One turn sends every row of this set to another row. A few are shown first. Where does it send the rows asked after them?
vibiv: [-49 -29  16  -6  -2  40  -2   6  56  -7 -25 -18]
rupe: [-20 -38  -1  16  12 -48  -3  28  15  -3  28  -2]
veze: [ 16  26 -38  64  10 -14  39  23  44  -8 -27 -19]
fizu: [ 23  27 -51  40  22 -20  26  41  50   5  -2 -27]
sipo: [-19 -14 -10   5   7 -53 -15  16  -6  -2  19 -11]
forok: [ 15  30 -57  43  10  11  -1  22  45 -43 -29 -19]
buv: [ 16 -41 -45  14 -26  13 -20  40   1 -15  33  10]
vif: [ -8  13 -13  -6  19 -41 -22  21  -2  18  13 -10]
ven: [-61 -31  -4  12 -11  41   0   9  53  -2 -31 -37]
tor: [ -5 -44 -38  18 -22 -12 -22  22  -6 -26  37   1]
nat: [-24   9  -9   0   3 -53  -3   7  11  12  15  -1]
zofo: [-47 -17 -37  27   4  36  45  22  22  55 -19 -22]
kofat: [ 16   3 -39  24  32  58  32  25 -25 -12   2 -22]
ziv: [-43 -29 -42  14 -28  39  46  17  19  42  10 -10]
ladid: [  5 -35 -14  39 -37   4 -24 -11  17 -28  24   5]
Kug: [ 14   0   0  -3  52  48  24  40  16 -10 -15 -39]
beb: [ 10 -12 -10   4  62  40  35  43   6 -11 -12 -17]
votib: [  3  16  11   7  46  48  25  35   9 -18 -12 -38]
kala: [-63 -16 -27 -11 -15  40  -7  17  36  -2 -32 -39]
Seg: [  7  17   6  18  52  35  28  20  -9 -18 -21 -28]
Zudag: [-55  -5 -14 -29  -3  40 -14   9  35  -6 -24 -20]
zis: [ 40   4 -47  42  -3  14   1  36  56 -40 -13 -23]
pofis: [-19 -25  -2   7  10 -49  12  26  35  16  22  10]
puvaz: [ 17   5 -29  31  23  64  40  26 -11   5  13 -37]
Bab: [-44 -15  19  26  -9  46 -10  15  62  -8 -30 -25]
Buni: [  0 -43 -14  40 -23 -16 -25  -2  -4 -24  30  -8]
vegi: [-51   5 -21  30 -15  30  47  18   5  42 -31 -25]
tus: [ 25 -18  -9  44  27  53  46  21 -10 -13  -6 -20]
kiz: [  0 -26  -4  15  32 -49 -14  29  25  -2   0   8]
Viroz: [-36 -25 -33  27 -29  33  47  46  35  45  -3 -14]
nim: [ 13  21 -71  41  21  -8  35  42  45  -3 -15 -13]
Kor: [-35 -30  -8  10  -6  63  -4  10  40  -7 -51 -24]
guf: [-10 -26  22  21  17 -36   7  47  29   7  20   7]
zemun: [-40  -5 -22  30 -38  32  36 -12   6  41  -2 -24]
tuver: [ 21  32 -34  50  10 -24  34  43  46  -6  -8 -25]
Bupo: [ 11 -18  -5  57 -27   9 -30  -5  -1 -18  28  -5]
bomev: [-54 -10 -25   5   0  69 -12  19  32 -14 -33 -22]
Tovu: [ 20 -30 -32  53 -31 -11 -11  11  -9 -19  13  10]
fot: [ -2 -33 -47  12 -33   8 -27  12  13 -27  33  12]
sol: [ 24  -4 -14  34  11  60  51  31  -9   0   1 -36]
Nuv: [-39  -3 -36 -25  -7  46 -25  30  41   1 -32 -27]
Kelag: [ 24  -4 -48  48  13  13  13  36  66 -38 -27 -10]
kan: [ 27  23 -49  48   2  15  -6  30  51 -43  -3 -24]
Papu: [  9 -31 -54  49 -12  -4 -18  18  -2 -15  35  15]
Ler: [-17   5  -7  13  23 -50 -18  32   9 -16   4   8]
gan: [-61 -30 -39  21 -26  33  38  24  29  35  -8 -32]
Tolit: [-57 -11 -29  29 -31  28  29  -2  18  38 -20 -43]
laz: [-38  18 -31  38 -26  28  19  -4  13  51 -11 -37]

kofat goes to forok
ven goes to rupe
Now these:
tuver goes to sol
Kor goes to kiz
Viroz goes to buv
pofis goes to ziv

One turn sends every row of this set to another row. A few are shown first. Where does it send the rows asked after them?
rab: [-37 -37   3 -42 -15 -36 -37  14  -8 -27 -18  -1   4]
kimug: [-30   7  13  42 -25   9  12 -35  37 -26  -6   4  33]
nog: [-30 -34  28  38 -50  -8 -69  -3  21 -26 -24  -3  25]
gadus: [   5  -44   28  -23 -103  -25   26  -28   10    3  -45   -3  -22]
vazan: [ -4 -36  28  -2  -4   8 -41 -39  33 -67  -6 -12 -31]
Zibi: [ 22  -3  14  18 -62   3 -49   3   0   6 -62   0  -2]
neve: [  18   -1   22  -22 -107  -20  -24   10   13   -4  -18  -10  -36]
doza: [-58 -12   8 -43 -77 -18 -10 -48  39  -9   4 -27 -22]
nure: [  6 -29 -56   3 -26 -30 -30  -1  12  -2 -35 -14 -14]
golog: [  7 -66 -35  -1 -51 -23  13 -17  39 -18 -64   1   1]
vusib: [ -2 -49  39 -42 -12   2  15 -10  25 -62 -10   9  -2]
dova: [ -7  22 -14   0 -72 -56 -16 -31  38 -27  23 -23  13]
gaka: [-20 -50  48   3 -30 -12 -43 -62  10 -24 -38  -1  31]
sasat: [ 11   7  13  28 -31  10  -7 -58  17 -30 -28 -22 -54]
noko: [ 28  15 -19 -46 -65 -43  -2 -37   5 -32  -4 -26 -20]
nodul: [  12  -24   27  -26 -108  -26  -52    6   14  -34   -8  -27  -17]
zago: [  8 -16   6  16 -50 -30  21 -52  19 -16 -27  10  60]
Gat: [-13 -63 -19 -42 -26 -11  11   8  29 -44   8  -4   2]
lidat: [-58 -16  23  10 -49 -62 -13  14  10 -31 -20   0  23]
biru: [ 24  31 -23 -31 -63 -26   8 -35   4  -2 -16   1   2]
Dera: [-59  16  -3   3 -49 -45  14 -29  41 -39   7 -15  -2]
gonur: [-50 -13   6   5 -49  32  12 -54  15 -37 -30  -1 -39]
kame: [-31 -72  13 -35 -89  -9  11 -12  46 -17   3 -16   1]
vupu: [-25 -17 -11  40 -58 -17 -48  12  -6   7 -18 -18 -16]
Tenak: [ 20   3  23  62 -51  -3   4   0  29 -22 -38  -9 -17]
papo: [ 33 -52 -26  -6 -66 -32  16   0  32 -58 -20  -4 -35]
Fazi: [ 16 -12  18   0 -59 -52  46 -38  21 -28 -20 -12  37]
Kar: [-17   5  17 -29 -92   2 -31 -22  32 -14  36 -26 -11]
vaze: [-44  -8   6  59 -61  13   2  -8  10 -28  -4  -8 -20]
tened: [-18 -28  69 -18 -39 -21 -17 -46   7  -7 -41 -13  37]
filir: [ -9 -37  34 -43 -10 -57 -20 -26   5 -42 -44   5  10]
pitag: [ -9 -14  14   0 -54 -91 -18 -24  21 -29 -28  -7  34]
Gutof: [-22  17  17 -28 -42   7  18 -66   9  11 -25  -4 -15]
Muku: [ 18 -35  31  20 -68  -5  -9  18  49 -64   2 -11 -41]
gud: [  8 -33  28  16 -58   4 -19  15  53 -77  12 -18   7]
bifom: [ 34 -55 -11  31 -71   8   4 -49  21 -43 -44   2  13]
selo: [  5 -33 -22 -15 -30 -17 -73  -7  12 -52 -18 -11 -33]
Kimeb: [ 40  -8 -38  -4 -35  18 -28 -33   7 -28 -48   5   1]
vomek: [-12 -44  51 -27 -77  25   2   1  36 -37  20  -4  -4]
para: [-13  -8  35 -23   5  17 -33 -35  30 -54  -5 -17   4]
bub: [  7 -47  32  18 -76   8 -28 -71   4 -18 -50 -16 -29]
lat: [-30 -58   8 -20 -69  10   5 -50  24 -16 -73   5 -19]

Gat goes to rab
vupu goes to vaze
Now these:
selo goes to nog
gaka goes to zago
bub goes to bifom
tened goes to Fazi
vusib goes to filir

